In the data rows, zero lies at 4.5, halfway between 4 and 5.
Here are some numbered points:
tensor([5., 3., 5., 5., 6., 5., 4., 4., 4., 1., 7., 6., 5., 5., 4., 3., 4., 4., 4., 4., 6., 4., 4.,
        4., 6., 5., 7., 5., 6., 4., 1., 4.]) 0
tensor([4., 4., 4., 4., 5., 2., 4., 2., 4., 5., 1., 5., 5., 6., 4., 6., 4., 4., 3., 4., 4., 7., 3.,
        6., 4., 5., 5., 5., 4., 2., 7., 5.]) 1
tensor([5., 5., 2., 4., 2., 6., 4., 5., 6., 6., 5., 4., 3., 1., 1., 4., 5., 4., 6., 2., 4., 7., 4.,
        3., 5., 4., 2., 2., 6., 3., 7., 6.]) 2
tensor([3., 5., 3., 6., 5., 4., 6., 3., 2., 5., 4., 4., 4., 4., 4., 4., 4., 5., 6., 4., 6., 4., 5.,
        5., 4., 5., 5., 6., 5., 5., 5., 4.]) 3
tensor([5., 5., 5., 4., 5., 5., 5., 6., 3., 5., 7., 7., 7., 4., 7., 7., 6., 6., 5., 8., 5., 5., 5.,
        2., 5., 4., 6., 5., 0., 5., 3., 6.]) 4
tensor([4., 4., 5., 2., 2., 3., 2., 4., 5., 5., 3., 8., 4., 6., 6., 8., 6., 5., 3., 6., 3., 6., 4.,
        3., 3., 1., 7., 2., 2., 2., 6., 6.]) 5
tensor([6., 3., 6., 3., 5., 7., 4., 6., 6., 4., 6., 7., 5., 5., 4., 4., 7., 6., 5., 7., 5., 5., 3.,
        3., 5., 3., 4., 5., 5., 6., 1., 5.]) 6
tensor([6., 4., 4., 5., 2., 5., 3., 5., 6., 7., 5., 2., 2., 3., 2., 3., 6., 4., 4., 3., 4., 4., 6.,
        5., 6., 5., 3., 4., 5., 4., 5., 5.]) 7
tensor([0., 4., 4., 3., 4., 2., 7., 0., 3., 2., 2., 0., 3., 7., 3., 4., 4., 7., 4., 6., 5., 7., 1.,
        6., 2., 4., 6., 5., 4., 3., 6., 4.]) 8
tensor([9., 8., 5., 1., 3., 4., 6., 7., 6., 7., 7., 3., 8., 0., 8., 9., 2., 4., 4., 0., 4., 7., 5.,
        6., 3., 7., 2., 2., 3., 1., 7., 9.]) 9
tensor([7., 1., 6., 6., 6., 3., 5., 8., 7., 5., 1., 6., 0., 5., 7., 3., 7., 3., 5., 5., 2., 3., 7.,
        4., 6., 7., 3., 4., 3., 2., 4., 4.]) 10
tensor([2., 4., 6., 3., 6., 8., 5., 3., 2., 6., 6., 3., 3., 3., 5., 3., 3., 6., 9., 4., 6., 0., 6.,
        1., 0., 8., 1., 6., 9., 9., 3., 0.]) 11
tensor([5., 3., 7., 4., 6., 1., 5., 6., 5., 4., 2., 2., 4., 9., 2., 7., 2., 4., 2., 2., 5., 6., 5.,
        7., 4., 6., 5., 2., 3., 2., 6., 5.]) 12
tensor([4., 3., 5., 7., 3., 4., 5., 4., 4., 5., 4., 5., 4., 5., 4., 5., 5., 6., 6., 4., 3., 5., 4.,
        3., 7., 3., 4., 4., 4., 4., 3., 5.]) 13
tensor([6., 5., 3., 1., 4., 9., 4., 8., 4., 6., 5., 6., 5., 3., 5., 7., 3., 4., 5., 2., 5., 2., 2.,
        2., 1., 6., 7., 3., 5., 5., 5., 4.]) 14
tensor([3., 5., 4., 5., 5., 7., 2., 4., 6., 7., 6., 4., 6., 0., 4., 4., 2., 6., 7., 5., 3., 4., 7.,
        3., 7., 5., 3., 3., 5., 5., 6., 5.]) 15
tensor([6., 7., 3., 5., 3., 5., 6., 6., 7., 4., 5., 2., 5., 2., 2., 4., 3., 3., 5., 2., 4., 7., 5.,
        5., 3., 6., 3., 4., 6., 3., 7., 5.]) 16
tensor([5., 2., 6., 3., 8., 1., 4., 7., 3., 5., 7., 4., 5., 7., 7., 6., 1., 2., 3., 4., 4., 4., 6.,
        8., 3., 5., 5., 4., 7., 5., 3., 1.]) 17
tensor([5., 7., 5., 4., 0., 3., 6., 7., 8., 3., 7., 1., 6., 5., 5., 4., 4., 5., 3., 1., 3., 9., 4.,
        6., 2., 3., 6., 2., 5., 3., 6., 8.]) 18
tensor([4., 3., 5., 4., 3., 4., 4., 5., 6., 4., 3., 7., 5., 6., 5., 7., 5., 4., 3., 5., 5., 6., 5.,
        4., 8., 4., 5., 6., 4., 4., 5., 4.]) 19
tensor([4., 6., 5., 5., 3., 4., 5., 2., 4., 5., 3., 4., 4., 3., 5., 2., 6., 6., 6., 7., 3., 5., 5.,
        4., 5., 4., 4., 5., 5., 6., 5., 5.]) 20
tensor([5., 9., 1., 4., 4., 4., 4., 4., 5., 4., 7., 3., 8., 2., 4., 3., 3., 3., 6., 1., 5., 4., 0.,
        5., 2., 6., 4., 2., 7., 7., 7., 7.]) 21
tensor([5., 5., 5., 3., 3., 7., 3., 6., 4., 1., 5., 8., 6., 4., 7., 6., 8., 5., 7., 8., 4., 5., 1.,
        4., 4., 3., 4., 5., 2., 6., 0., 5.]) 22
tensor([5., 4., 3., 6., 5., 5., 5., 3., 4., 5., 3., 4., 3., 4., 5., 4., 4., 5., 4., 5., 5., 4., 4.,
        5., 5., 5., 5., 6., 6., 5., 5., 4.]) 23
tensor([6., 3., 3., 6., 6., 4., 5., 2., 2., 4., 4., 4., 1., 3., 3., 2., 6., 6., 5., 4., 5., 5., 2.,
        5., 4., 5., 6., 8., 4., 5., 5., 3.]) 24
tensor([4., 5., 6., 3., 6., 3., 4., 5., 2., 5., 3., 5., 3., 8., 8., 3., 4., 5., 4., 8., 4., 4., 4.,
        4., 2., 4., 4., 5., 5., 7., 0., 5.]) 25
tensor([7., 4., 5., 3., 6., 5., 5., 5., 6., 6., 3., 0., 6., 7., 4., 7., 5., 2., 3., 0., 5., 1., 8.,
        5., 3., 5., 3., 1., 6., 4., 6., 8.]) 26
tensor([5., 3., 4., 4., 3., 5., 4., 7., 8., 4., 5., 2., 5., 2., 3., 4., 4., 3., 5., 4., 4., 4., 4.,
        5., 5., 5., 2., 3., 6., 3., 3., 7.]) 27
tensor([3., 4., 6., 5., 5., 5., 5., 3., 7., 5., 4., 5., 4., 4., 4., 5., 6., 6., 3., 6., 4., 9., 4.,
        4., 8., 4., 3., 5., 2., 5., 4., 5.]) 28
tensor([4., 1., 7., 9., 5., 3., 0., 4., 8., 3., 1., 3., 2., 8., 1., 5., 4., 4., 1., 4., 4., 7., 8.,
        6., 7., 4., 8., 6., 4., 1., 5., 3.]) 29
tensor([6., 6., 3., 5., 3., 5., 5., 6., 3., 5., 4., 0., 1., 3., 3., 2., 5., 5., 5., 4., 5., 1., 4.,
        6., 0., 6., 3., 6., 3., 4., 7., 1.]) 30
tensor([5., 4., 4., 3., 4., 4., 3., 5., 4., 5., 5., 6., 5., 5., 5., 4., 4., 3., 4., 6., 6., 2., 5.,
        4., 6., 4., 4., 7., 5., 6., 4., 5.]) 31
tensor([5., 4., 4., 2., 2., 4., 2., 4., 6., 6., 3., 8., 3., 6., 8., 7., 5., 4., 4., 5., 4., 8., 5.,
        4., 5., 2., 6., 3., 1., 2., 5., 4.]) 32
tensor([6., 6., 9., 4., 7., 4., 7., 4., 3., 3., 5., 0., 2., 7., 2., 3., 6., 4., 5., 3., 8., 8., 5.,
        4., 4., 8., 3., 3., 6., 7., 5., 1.]) 33
tensor([5., 3., 4., 7., 6., 3., 6., 4., 4., 0., 3., 3., 4., 7., 6., 4., 4., 4., 3., 6., 5., 6., 4.,
        6., 5., 5., 6., 5., 4., 3., 3., 5.]) 34
tensor([2., 3., 5., 5., 9., 8., 4., 3., 2., 5., 2., 7., 8., 7., 9., 9., 5., 6., 4., 6., 3., 0., 8.,
        0., 6., 7., 5., 4., 4., 8., 2., 5.]) 35
tensor([4., 5., 4., 2., 3., 4., 3., 7., 6., 8., 9., 4., 8., 3., 6., 6., 3., 3., 3., 1., 5., 7., 5.,
        6., 8., 5., 5., 4., 3., 1., 8., 8.]) 36
tensor([5., 6., 3., 3., 2., 5., 5., 2., 5., 5., 5., 3., 7., 2., 3., 4., 4., 2., 5., 3., 4., 4., 3.,
        5., 3., 5., 6., 2., 7., 5., 7., 5.]) 37
tensor([6., 3., 5., 2., 7., 6., 3., 7., 3., 5., 4., 9., 6., 7., 6., 9., 4., 3., 2., 8., 3., 4., 2.,
        2., 7., 6., 6., 5., 0., 3., 2., 6.]) 38
tensor([6., 6., 3., 7., 6., 6., 5., 4., 2., 2., 8., 6., 8., 5., 7., 5., 5., 5., 4., 5., 3., 2., 3.,
        4., 4., 4., 6., 6., 5., 6., 3., 6.]) 39
tensor([1., 6., 4., 7., 4., 4., 5., 0., 2., 4., 2., 3., 3., 5., 5., 2., 6., 7., 4., 7., 4., 7., 4.,
        6., 5., 2., 6., 7., 3., 4., 6., 4.]) 40
tensor([4., 6., 6., 5., 4., 4., 5., 3., 4., 5., 4., 5., 3., 4., 5., 1., 6., 6., 7., 8., 3., 5., 5.,
        2., 5., 3., 4., 7., 5., 5., 5., 4.]) 41
tensor([3., 6., 3., 4., 3., 3., 5., 3., 8., 4., 5., 3., 6., 3., 4., 3., 8., 7., 5., 5., 5., 9., 7.,
        2., 9., 3., 2., 8., 4., 7., 1., 6.]) 42
tensor([4., 5., 4., 5., 4., 5., 5., 7., 3., 6., 5., 6., 5., 5., 7., 5., 5., 5., 6., 7., 5., 5., 4.,
        4., 4., 5., 4., 5., 2., 4., 4., 4.]) 43
New points follow, each followed by the numbers of its two nearest points above by angle, seen from the average point of the numbered points, nearest first.
tensor([3., 4., 5., 4., 5., 5., 3., 4., 3., 5., 5., 7., 4., 5., 5., 5., 4., 4., 3., 6., 6., 4., 4.,
        4., 6., 5., 4., 5., 5., 5., 4., 4.]) 31 38
tensor([4., 5., 4., 4., 4., 3., 5., 2., 4., 3., 4., 4., 4., 6., 3., 5., 6., 5., 4., 4., 4., 6., 4.,
        4., 2., 3., 6., 4., 4., 1., 6., 5.]) 8 1
tensor([6., 4., 5., 4., 5., 5., 4., 6., 3., 5., 4., 5., 2., 5., 5., 4., 3., 5., 4., 6., 6., 3., 4.,
        4., 3., 4., 6., 5., 3., 4., 5., 4.]) 30 25
tensor([4., 5., 3., 7., 5., 0., 5., 4., 4., 0., 4., 2., 5., 9., 3., 5., 4., 1., 2., 6., 4., 4., 4.,
        9., 2., 3., 8., 4., 8., 3., 7., 4.]) 34 12
tensor([4., 5., 4., 6., 4., 2., 4., 5., 5., 4., 5., 3., 4., 5., 3., 2., 3., 4., 3., 3., 4., 5., 5.,
        6., 5., 3., 7., 5., 5., 4., 7., 5.]) 29 18
tensor([5., 6., 6., 1., 3., 8., 6., 4., 4., 7., 4., 3., 6., 4., 9., 5., 4., 3., 9., 7., 2., 4., 3.,
        0., 1., 3., 3., 2., 6., 9., 4., 1.]) 11 14
tensor([5., 4., 4., 6., 5., 5., 6., 4., 4., 3., 6., 5., 6., 4., 5., 3., 5., 4., 5., 7., 6., 4., 3.,
        5., 3., 4., 4., 5., 4., 5., 2., 4.]) 39 22
tensor([5., 6., 4., 5., 6., 4., 6., 5., 5., 5., 6., 5., 3., 4., 5., 4., 5., 4., 6., 5., 4., 1., 6.,
        7., 4., 6., 4., 6., 5., 6., 5., 4.]) 30 11
tensor([4., 4., 3., 4., 5., 5., 2., 6., 5., 6., 3., 5., 5., 7., 4., 5., 5., 4., 3., 4., 5., 3., 5.,
        5., 4., 5., 5., 3., 4., 4., 7., 4.]) 26 12
tensor([6., 6., 4., 5., 4., 5., 5., 4., 3., 3., 7., 7., 6., 4., 6., 4., 5., 4., 5., 6., 4., 3., 3.,
        4., 4., 3., 5., 6., 4., 5., 3., 6.]) 39 22
tensor([5., 2., 5., 5., 5., 6., 5., 7., 5., 4., 7., 5., 3., 5., 4., 5., 7., 5., 5., 6., 5., 4., 4.,
        3., 4., 4., 5., 6., 5., 6., 2., 5.]) 6 22
tensor([4., 4., 4., 3., 6., 7., 3., 5., 2., 6., 2., 7., 3., 7., 6., 7., 4., 6., 4., 4., 3., 2., 5.,
        4., 5., 4., 5., 4., 5., 7., 2., 5.]) 35 25
tensor([5., 6., 5., 5., 5., 3., 6., 6., 3., 1., 6., 1., 4., 6., 4., 1., 4., 4., 5., 4., 8., 4., 4.,
        7., 1., 6., 5., 5., 6., 5., 4., 5.]) 33 30
tensor([4., 6., 3., 6., 4., 5., 4., 4., 5., 5., 5., 3., 5., 3., 5., 5., 5., 4., 7., 3., 5., 3., 3.,
        5., 4., 4., 5., 4., 6., 6., 6., 5.]) 21 37
tensor([5., 6., 5., 5., 6., 3., 5., 6., 4., 5., 6., 8., 4., 3., 6., 5., 4., 3., 5., 3., 6., 1., 7.,
        7., 4., 6., 4., 6., 6., 5., 5., 3.]) 17 31
tensor([2., 2., 5., 6., 2., 4., 4., 4., 4., 6., 5., 4., 5., 1., 7., 1., 5., 6., 4., 6., 5., 5., 5.,
        4., 6., 3., 3., 5., 4., 4., 5., 5.]) 20 41
tensor([4., 4., 6., 4., 4., 4., 3., 6., 6., 5., 3., 5., 4., 5., 3., 5., 4., 5., 4., 5., 5., 4., 5.,
        4., 5., 4., 5., 5., 6., 4., 5., 5.]) 29 19
tensor([4., 4., 6., 3., 5., 5., 4., 5., 4., 5., 5., 8., 5., 5., 4., 4., 4., 4., 5., 5., 4., 3., 4.,
        4., 6., 5., 3., 5., 6., 6., 4., 4.]) 31 6
tensor([4., 6., 4., 6., 5., 5., 4., 4., 2., 4., 3., 3., 2., 4., 6., 4., 3., 4., 5., 5., 7., 3., 4.,
        5., 1., 5., 5., 7., 3., 4., 7., 3.]) 30 3
tensor([4., 3., 3., 6., 3., 4., 5., 5., 6., 5., 3., 3., 3., 4., 2., 3., 6., 6., 5., 3., 5., 6., 5.,
        6., 4., 3., 3., 2., 5., 1., 7., 3.]) 2 7
tensor([5., 6., 5., 6., 7., 4., 5., 5., 3., 3., 6., 5., 5., 6., 4., 3., 4., 2., 4., 6., 4., 1., 2.,
        5., 4., 4., 5., 6., 5., 8., 2., 3.]) 39 0
tensor([5., 2., 6., 3., 6., 3., 4., 5., 4., 3., 7., 5., 4., 9., 6., 6., 1., 3., 4., 2., 5., 6., 7.,
        6., 3., 5., 2., 6., 6., 5., 3., 4.]) 17 12
